In the rows, 128 means zero.
Rotation paths and how fast each direction turns (degrees a step)
Each turn is a multiple of 5 degrees from 10 to 175, or 0.
Each row of a path follows its step; steps can be skipped.
Rotation 1:
step 1: [122 132 120 126 122 123 136 135 123 132 145 131 127 122 131 121 133 128
 128 120 123 126 121 130 122 135 127 115 122 123]
step 2: [126 139 121 120 121 139 130 132 127 115 124 124 127 118 132 133 130 136
 121 118 136 123 128 128 125 121 130 136 130 133]
step 3: [129 138 131 127 128 124 116 133 126 131 133 139 116 117 124 134 121 128
 133 131 122 134 126 125 130 134 126 141 134 122]
step 4: [127 119 114 124 130 118 121 123 135 118 139 125 131 126 132 133 127 123
 125 117 125 125 135 125 132 132 124 124 129 117]
step 5: [142 134 134 126 128 133 127 126 127 120 123 135 134 129 123 130 138 117
 135 119 134 121 129 128 132 118 121 130 138 132]
step 6: [130 118 138 129 122 125 136 132 130 142 127 133 125 127 119 133 123 126
 128 117 127 139 131 136 130 130 129 133 135 116]
step 7: [131 128 134 137 133 124 139 129 141 117 134 123 130 129 138 124 139 135
 124 125 123 126 140 135 124 135 127 125 131 126]
step 9: [139 124 135 125 130 126 123 125 134 132 127 120 128 135 130 130 110 137
 132 136 130 142 131 125 131 131 126 128 126 119]
step 10: [138 119 124 133 130 129 123 124 130 129 130 125 128 141 130 115 139 124
 121 133 120 121 123 121 123 137 126 119 131 129]
step 12: [124 131 141 129 122 121 127 126 121 139 125 127 124 123 133 115 121 139
 122 138 131 130 132 135 132 132 132 121 136 130]
step 13: [114 119 120 132 138 131 126 121 128 124 125 125 126 129 128 131 132 129
 115 137 120 118 131 132 127 135 134 133 125 136]
step 14: [121 137 128 128 137 121 122 126 117 127 129 126 131 132 122 130 126 127
 145 137 135 126 129 128 133 118 127 127 118 136]
[127 129 127 130 125 128 129 129 134 126 127 131 125 128 128 128 129 124
 130 126 128 129 132 128 128 125 123 130 129 122] -> 25
[126 130 125 129 133 125 131 127 131 129 132 127 126 132 126 127 128 126
 127 129 125 128 128 125 126 130 132 129 132 126] -> 115
[123 130 131 126 128 127 130 132 128 127 127 129 126 127 133 127 131 132
 126 128 129 127 130 131 128 131 131 133 127 128] -> 70
[129 127 127 125 132 128 130 132 128 131 126 131 126 127 125 134 129 128
 132 133 127 127 124 130 128 128 127 128 128 126] -> 135
[128 124 126 126 129 132 130 123 129 125 133 130 129 127 131 127 131 129
 126 130 128 123 127 130 126 128 126 127 127 126] -> 125
[132 133 129 127 133 129 129 128 131 123 128 127 128 128 129 129 123 127
 127 129 127 129 129 133 130 126 129 126 126 130] -> 160
Rotation 2:
step 0: [131 129 126 127 131 129 139 124 127 126 116 124 135 112 121 128 126 129
 134 123 137 126 138 115 128 120 128 120 122 136]
step 1: [125 122 115 139 137 126 136 126 119 119 125 122 132 130 130 132 129 122
 136 127 125 127 138 124 117 135 120 117 129 122]
step 3: [130 130 122 131 123 126 133 119 129 132 116 136 137 120 126 142 126 129
 133 132 136 119 134 140 132 136 120 125 124 129]
step 4: [124 137 128 128 125 126 125 134 116 133 124 128 131 142 141 131 121 125
 129 125 130 125 130 135 126 140 114 119 127 128]
step 5: [130 129 136 125 118 114 129 132 130 132 126 120 126 132 135 141 123 122
 126 122 144 134 127 133 135 131 126 139 129 128]
step 6: [131 130 131 122 121 121 133 130 130 147 121 127 136 130 128 130 119 131
 140 140 135 126 124 124 131 131 132 122 140 125]
step 7: [134 131 122 124 119 126 131 143 111 131 128 114 121 130 130 120 128 123
 136 125 129 131 128 126 134 128 127 124 140 128]
step 8: [131 121 126 118 128 127 135 127 124 130 135 119 124 123 133 135 128 131
 129 133 133 135 140 116 139 127 133 138 132 115]
step 9: [132 137 131 132 125 138 139 124 119 127 136 127 133 125 118 134 131 132
 132 137 123 118 128 121 135 129 129 126 143 122]
step 11: [119 129 132 126 134 131 136 112 121 125 125 134 132 128 132 142 124 127
 124 123 124 138 129 123 131 120 119 136 133 121]
step 13: [131 120 124 115 124 134 123 127 126 128 116 129 136 124 132 134 131 120
 130 113 128 132 114 130 134 122 124 120 125 128]
step 14: [123 120 118 126 123 133 126 124 129 122 128 141 129 136 137 133 119 133
 144 118 136 136 126 123 125 129 128 130 135 124]
[133 126 129 128 127 127 126 127 131 130 125 128 128 122 131 131 131 126
 129 130 126 132 129 126 129 127 126 130 124 127] -> 140
[128 129 128 133 128 130 128 124 126 133 127 126 129 126 125 128 126 134
 129 128 130 127 124 126 129 130 130 131 124 129] -> 120
[126 131 127 128 133 129 131 125 126 127 126 129 125 126 130 131 132 128
 125 130 125 123 129 131 128 130 126 130 128 128] -> 45
[126 128 127 130 131 126 127 129 125 125 130 126 126 133 130 131 128 130
 128 128 128 135 130 125 127 130 127 131 125 126] -> 110
[123 130 125 128 126 128 127 131 132 131 128 125 127 128 126 127 130 126
 127 132 132 128 129 128 129 132 122 129 129 128] -> 25
Rotation 3:
step 0: [137 124 131 127 129 126 137 126 125 125 130 120 134 126 131 130 130 145
 133 130 131 136 120 113 139 127 127 140 132 140]
step 1: [139 129 140 139 121 118 135 126 118 129 122 132 128 123 140 121 123 122
 129 129 123 137 132 126 134 137 128 123 131 136]
step 2: [135 127 133 132 130 139 126 134 121 134 129 128 123 123 118 118 138 132
 125 125 120 126 133 123 135 136 136 111 127 134]
step 3: [130 120 128 132 139 127 138 127 123 129 121 128 120 122 116 121 133 136
 128 125 133 124 125 113 127 133 116 136 119 131]
step 4: [144 120 140 122 130 125 142 131 129 131 121 132 127 130 143 128 121 133
 122 118 131 124 124 124 132 131 132 132 123 128]
step 5: [136 128 127 124 130 129 130 120 116 138 134 134 121 140 133 121 130 134
 133 119 126 140 127 130 136 125 132 116 125 140]
step 6: [132 127 128 138 132 130 131 116 114 122 128 135 119 126 124 115 134 135
 129 136 133 119 139 127 128 131 137 134 127 134]
step 8: [130 127 129 132 126 128 136 127 121 132 134 138 129 132 132 118 116 122
 126 123 135 134 115 110 133 129 126 118 127 126]
step 11: [128 132 127 117 129 134 137 122 130 128 127 136 122 135 138 123 123 131
 118 138 127 122 122 109 133 121 132 136 126 130]
step 12: [126 127 132 136 133 125 139 119 120 120 127 121 130 144 138 122 125 128
 125 120 123 134 127 123 128 118 132 122 142 131]
step 13: [135 116 121 144 121 132 133 125 118 135 137 129 134 129 131 129 138 128
 126 139 132 129 134 122 130 128 136 121 135 126]
step 14: [121 136 137 137 127 143 134 127 127 136 118 131 127 128 129 133 138 123
 123 140 127 126 127 114 133 132 122 132 126 135]
[126 131 132 127 132 129 127 129 128 126 130 132 130 132 123 126 129 129
 127 129 130 133 127 126 126 130 129 132 130 129] -> 125
[126 130 124 125 134 127 128 129 130 124 127 126 128 126 128 126 128 127
 125 128 126 123 129 122 127 129 127 127 126 129] -> 90
[127 124 126 129 126 122 130 128 128 128 132 132 126 127 129 124 126 125
 128 130 129 128 130 127 125 133 129 129 128 125] -> 155
[127 131 126 130 125 125 126 125 127 124 130 125 130 130 132 126 128 131
 130 131 128 128 131 127 131 128 132 130 130 131] -> 60
[126 128 134 131 127 130 128 126 127 124 123 129 127 127 132 127 126 126
 125 126 126 127 131 130 125 128 127 132 127 128] -> 135
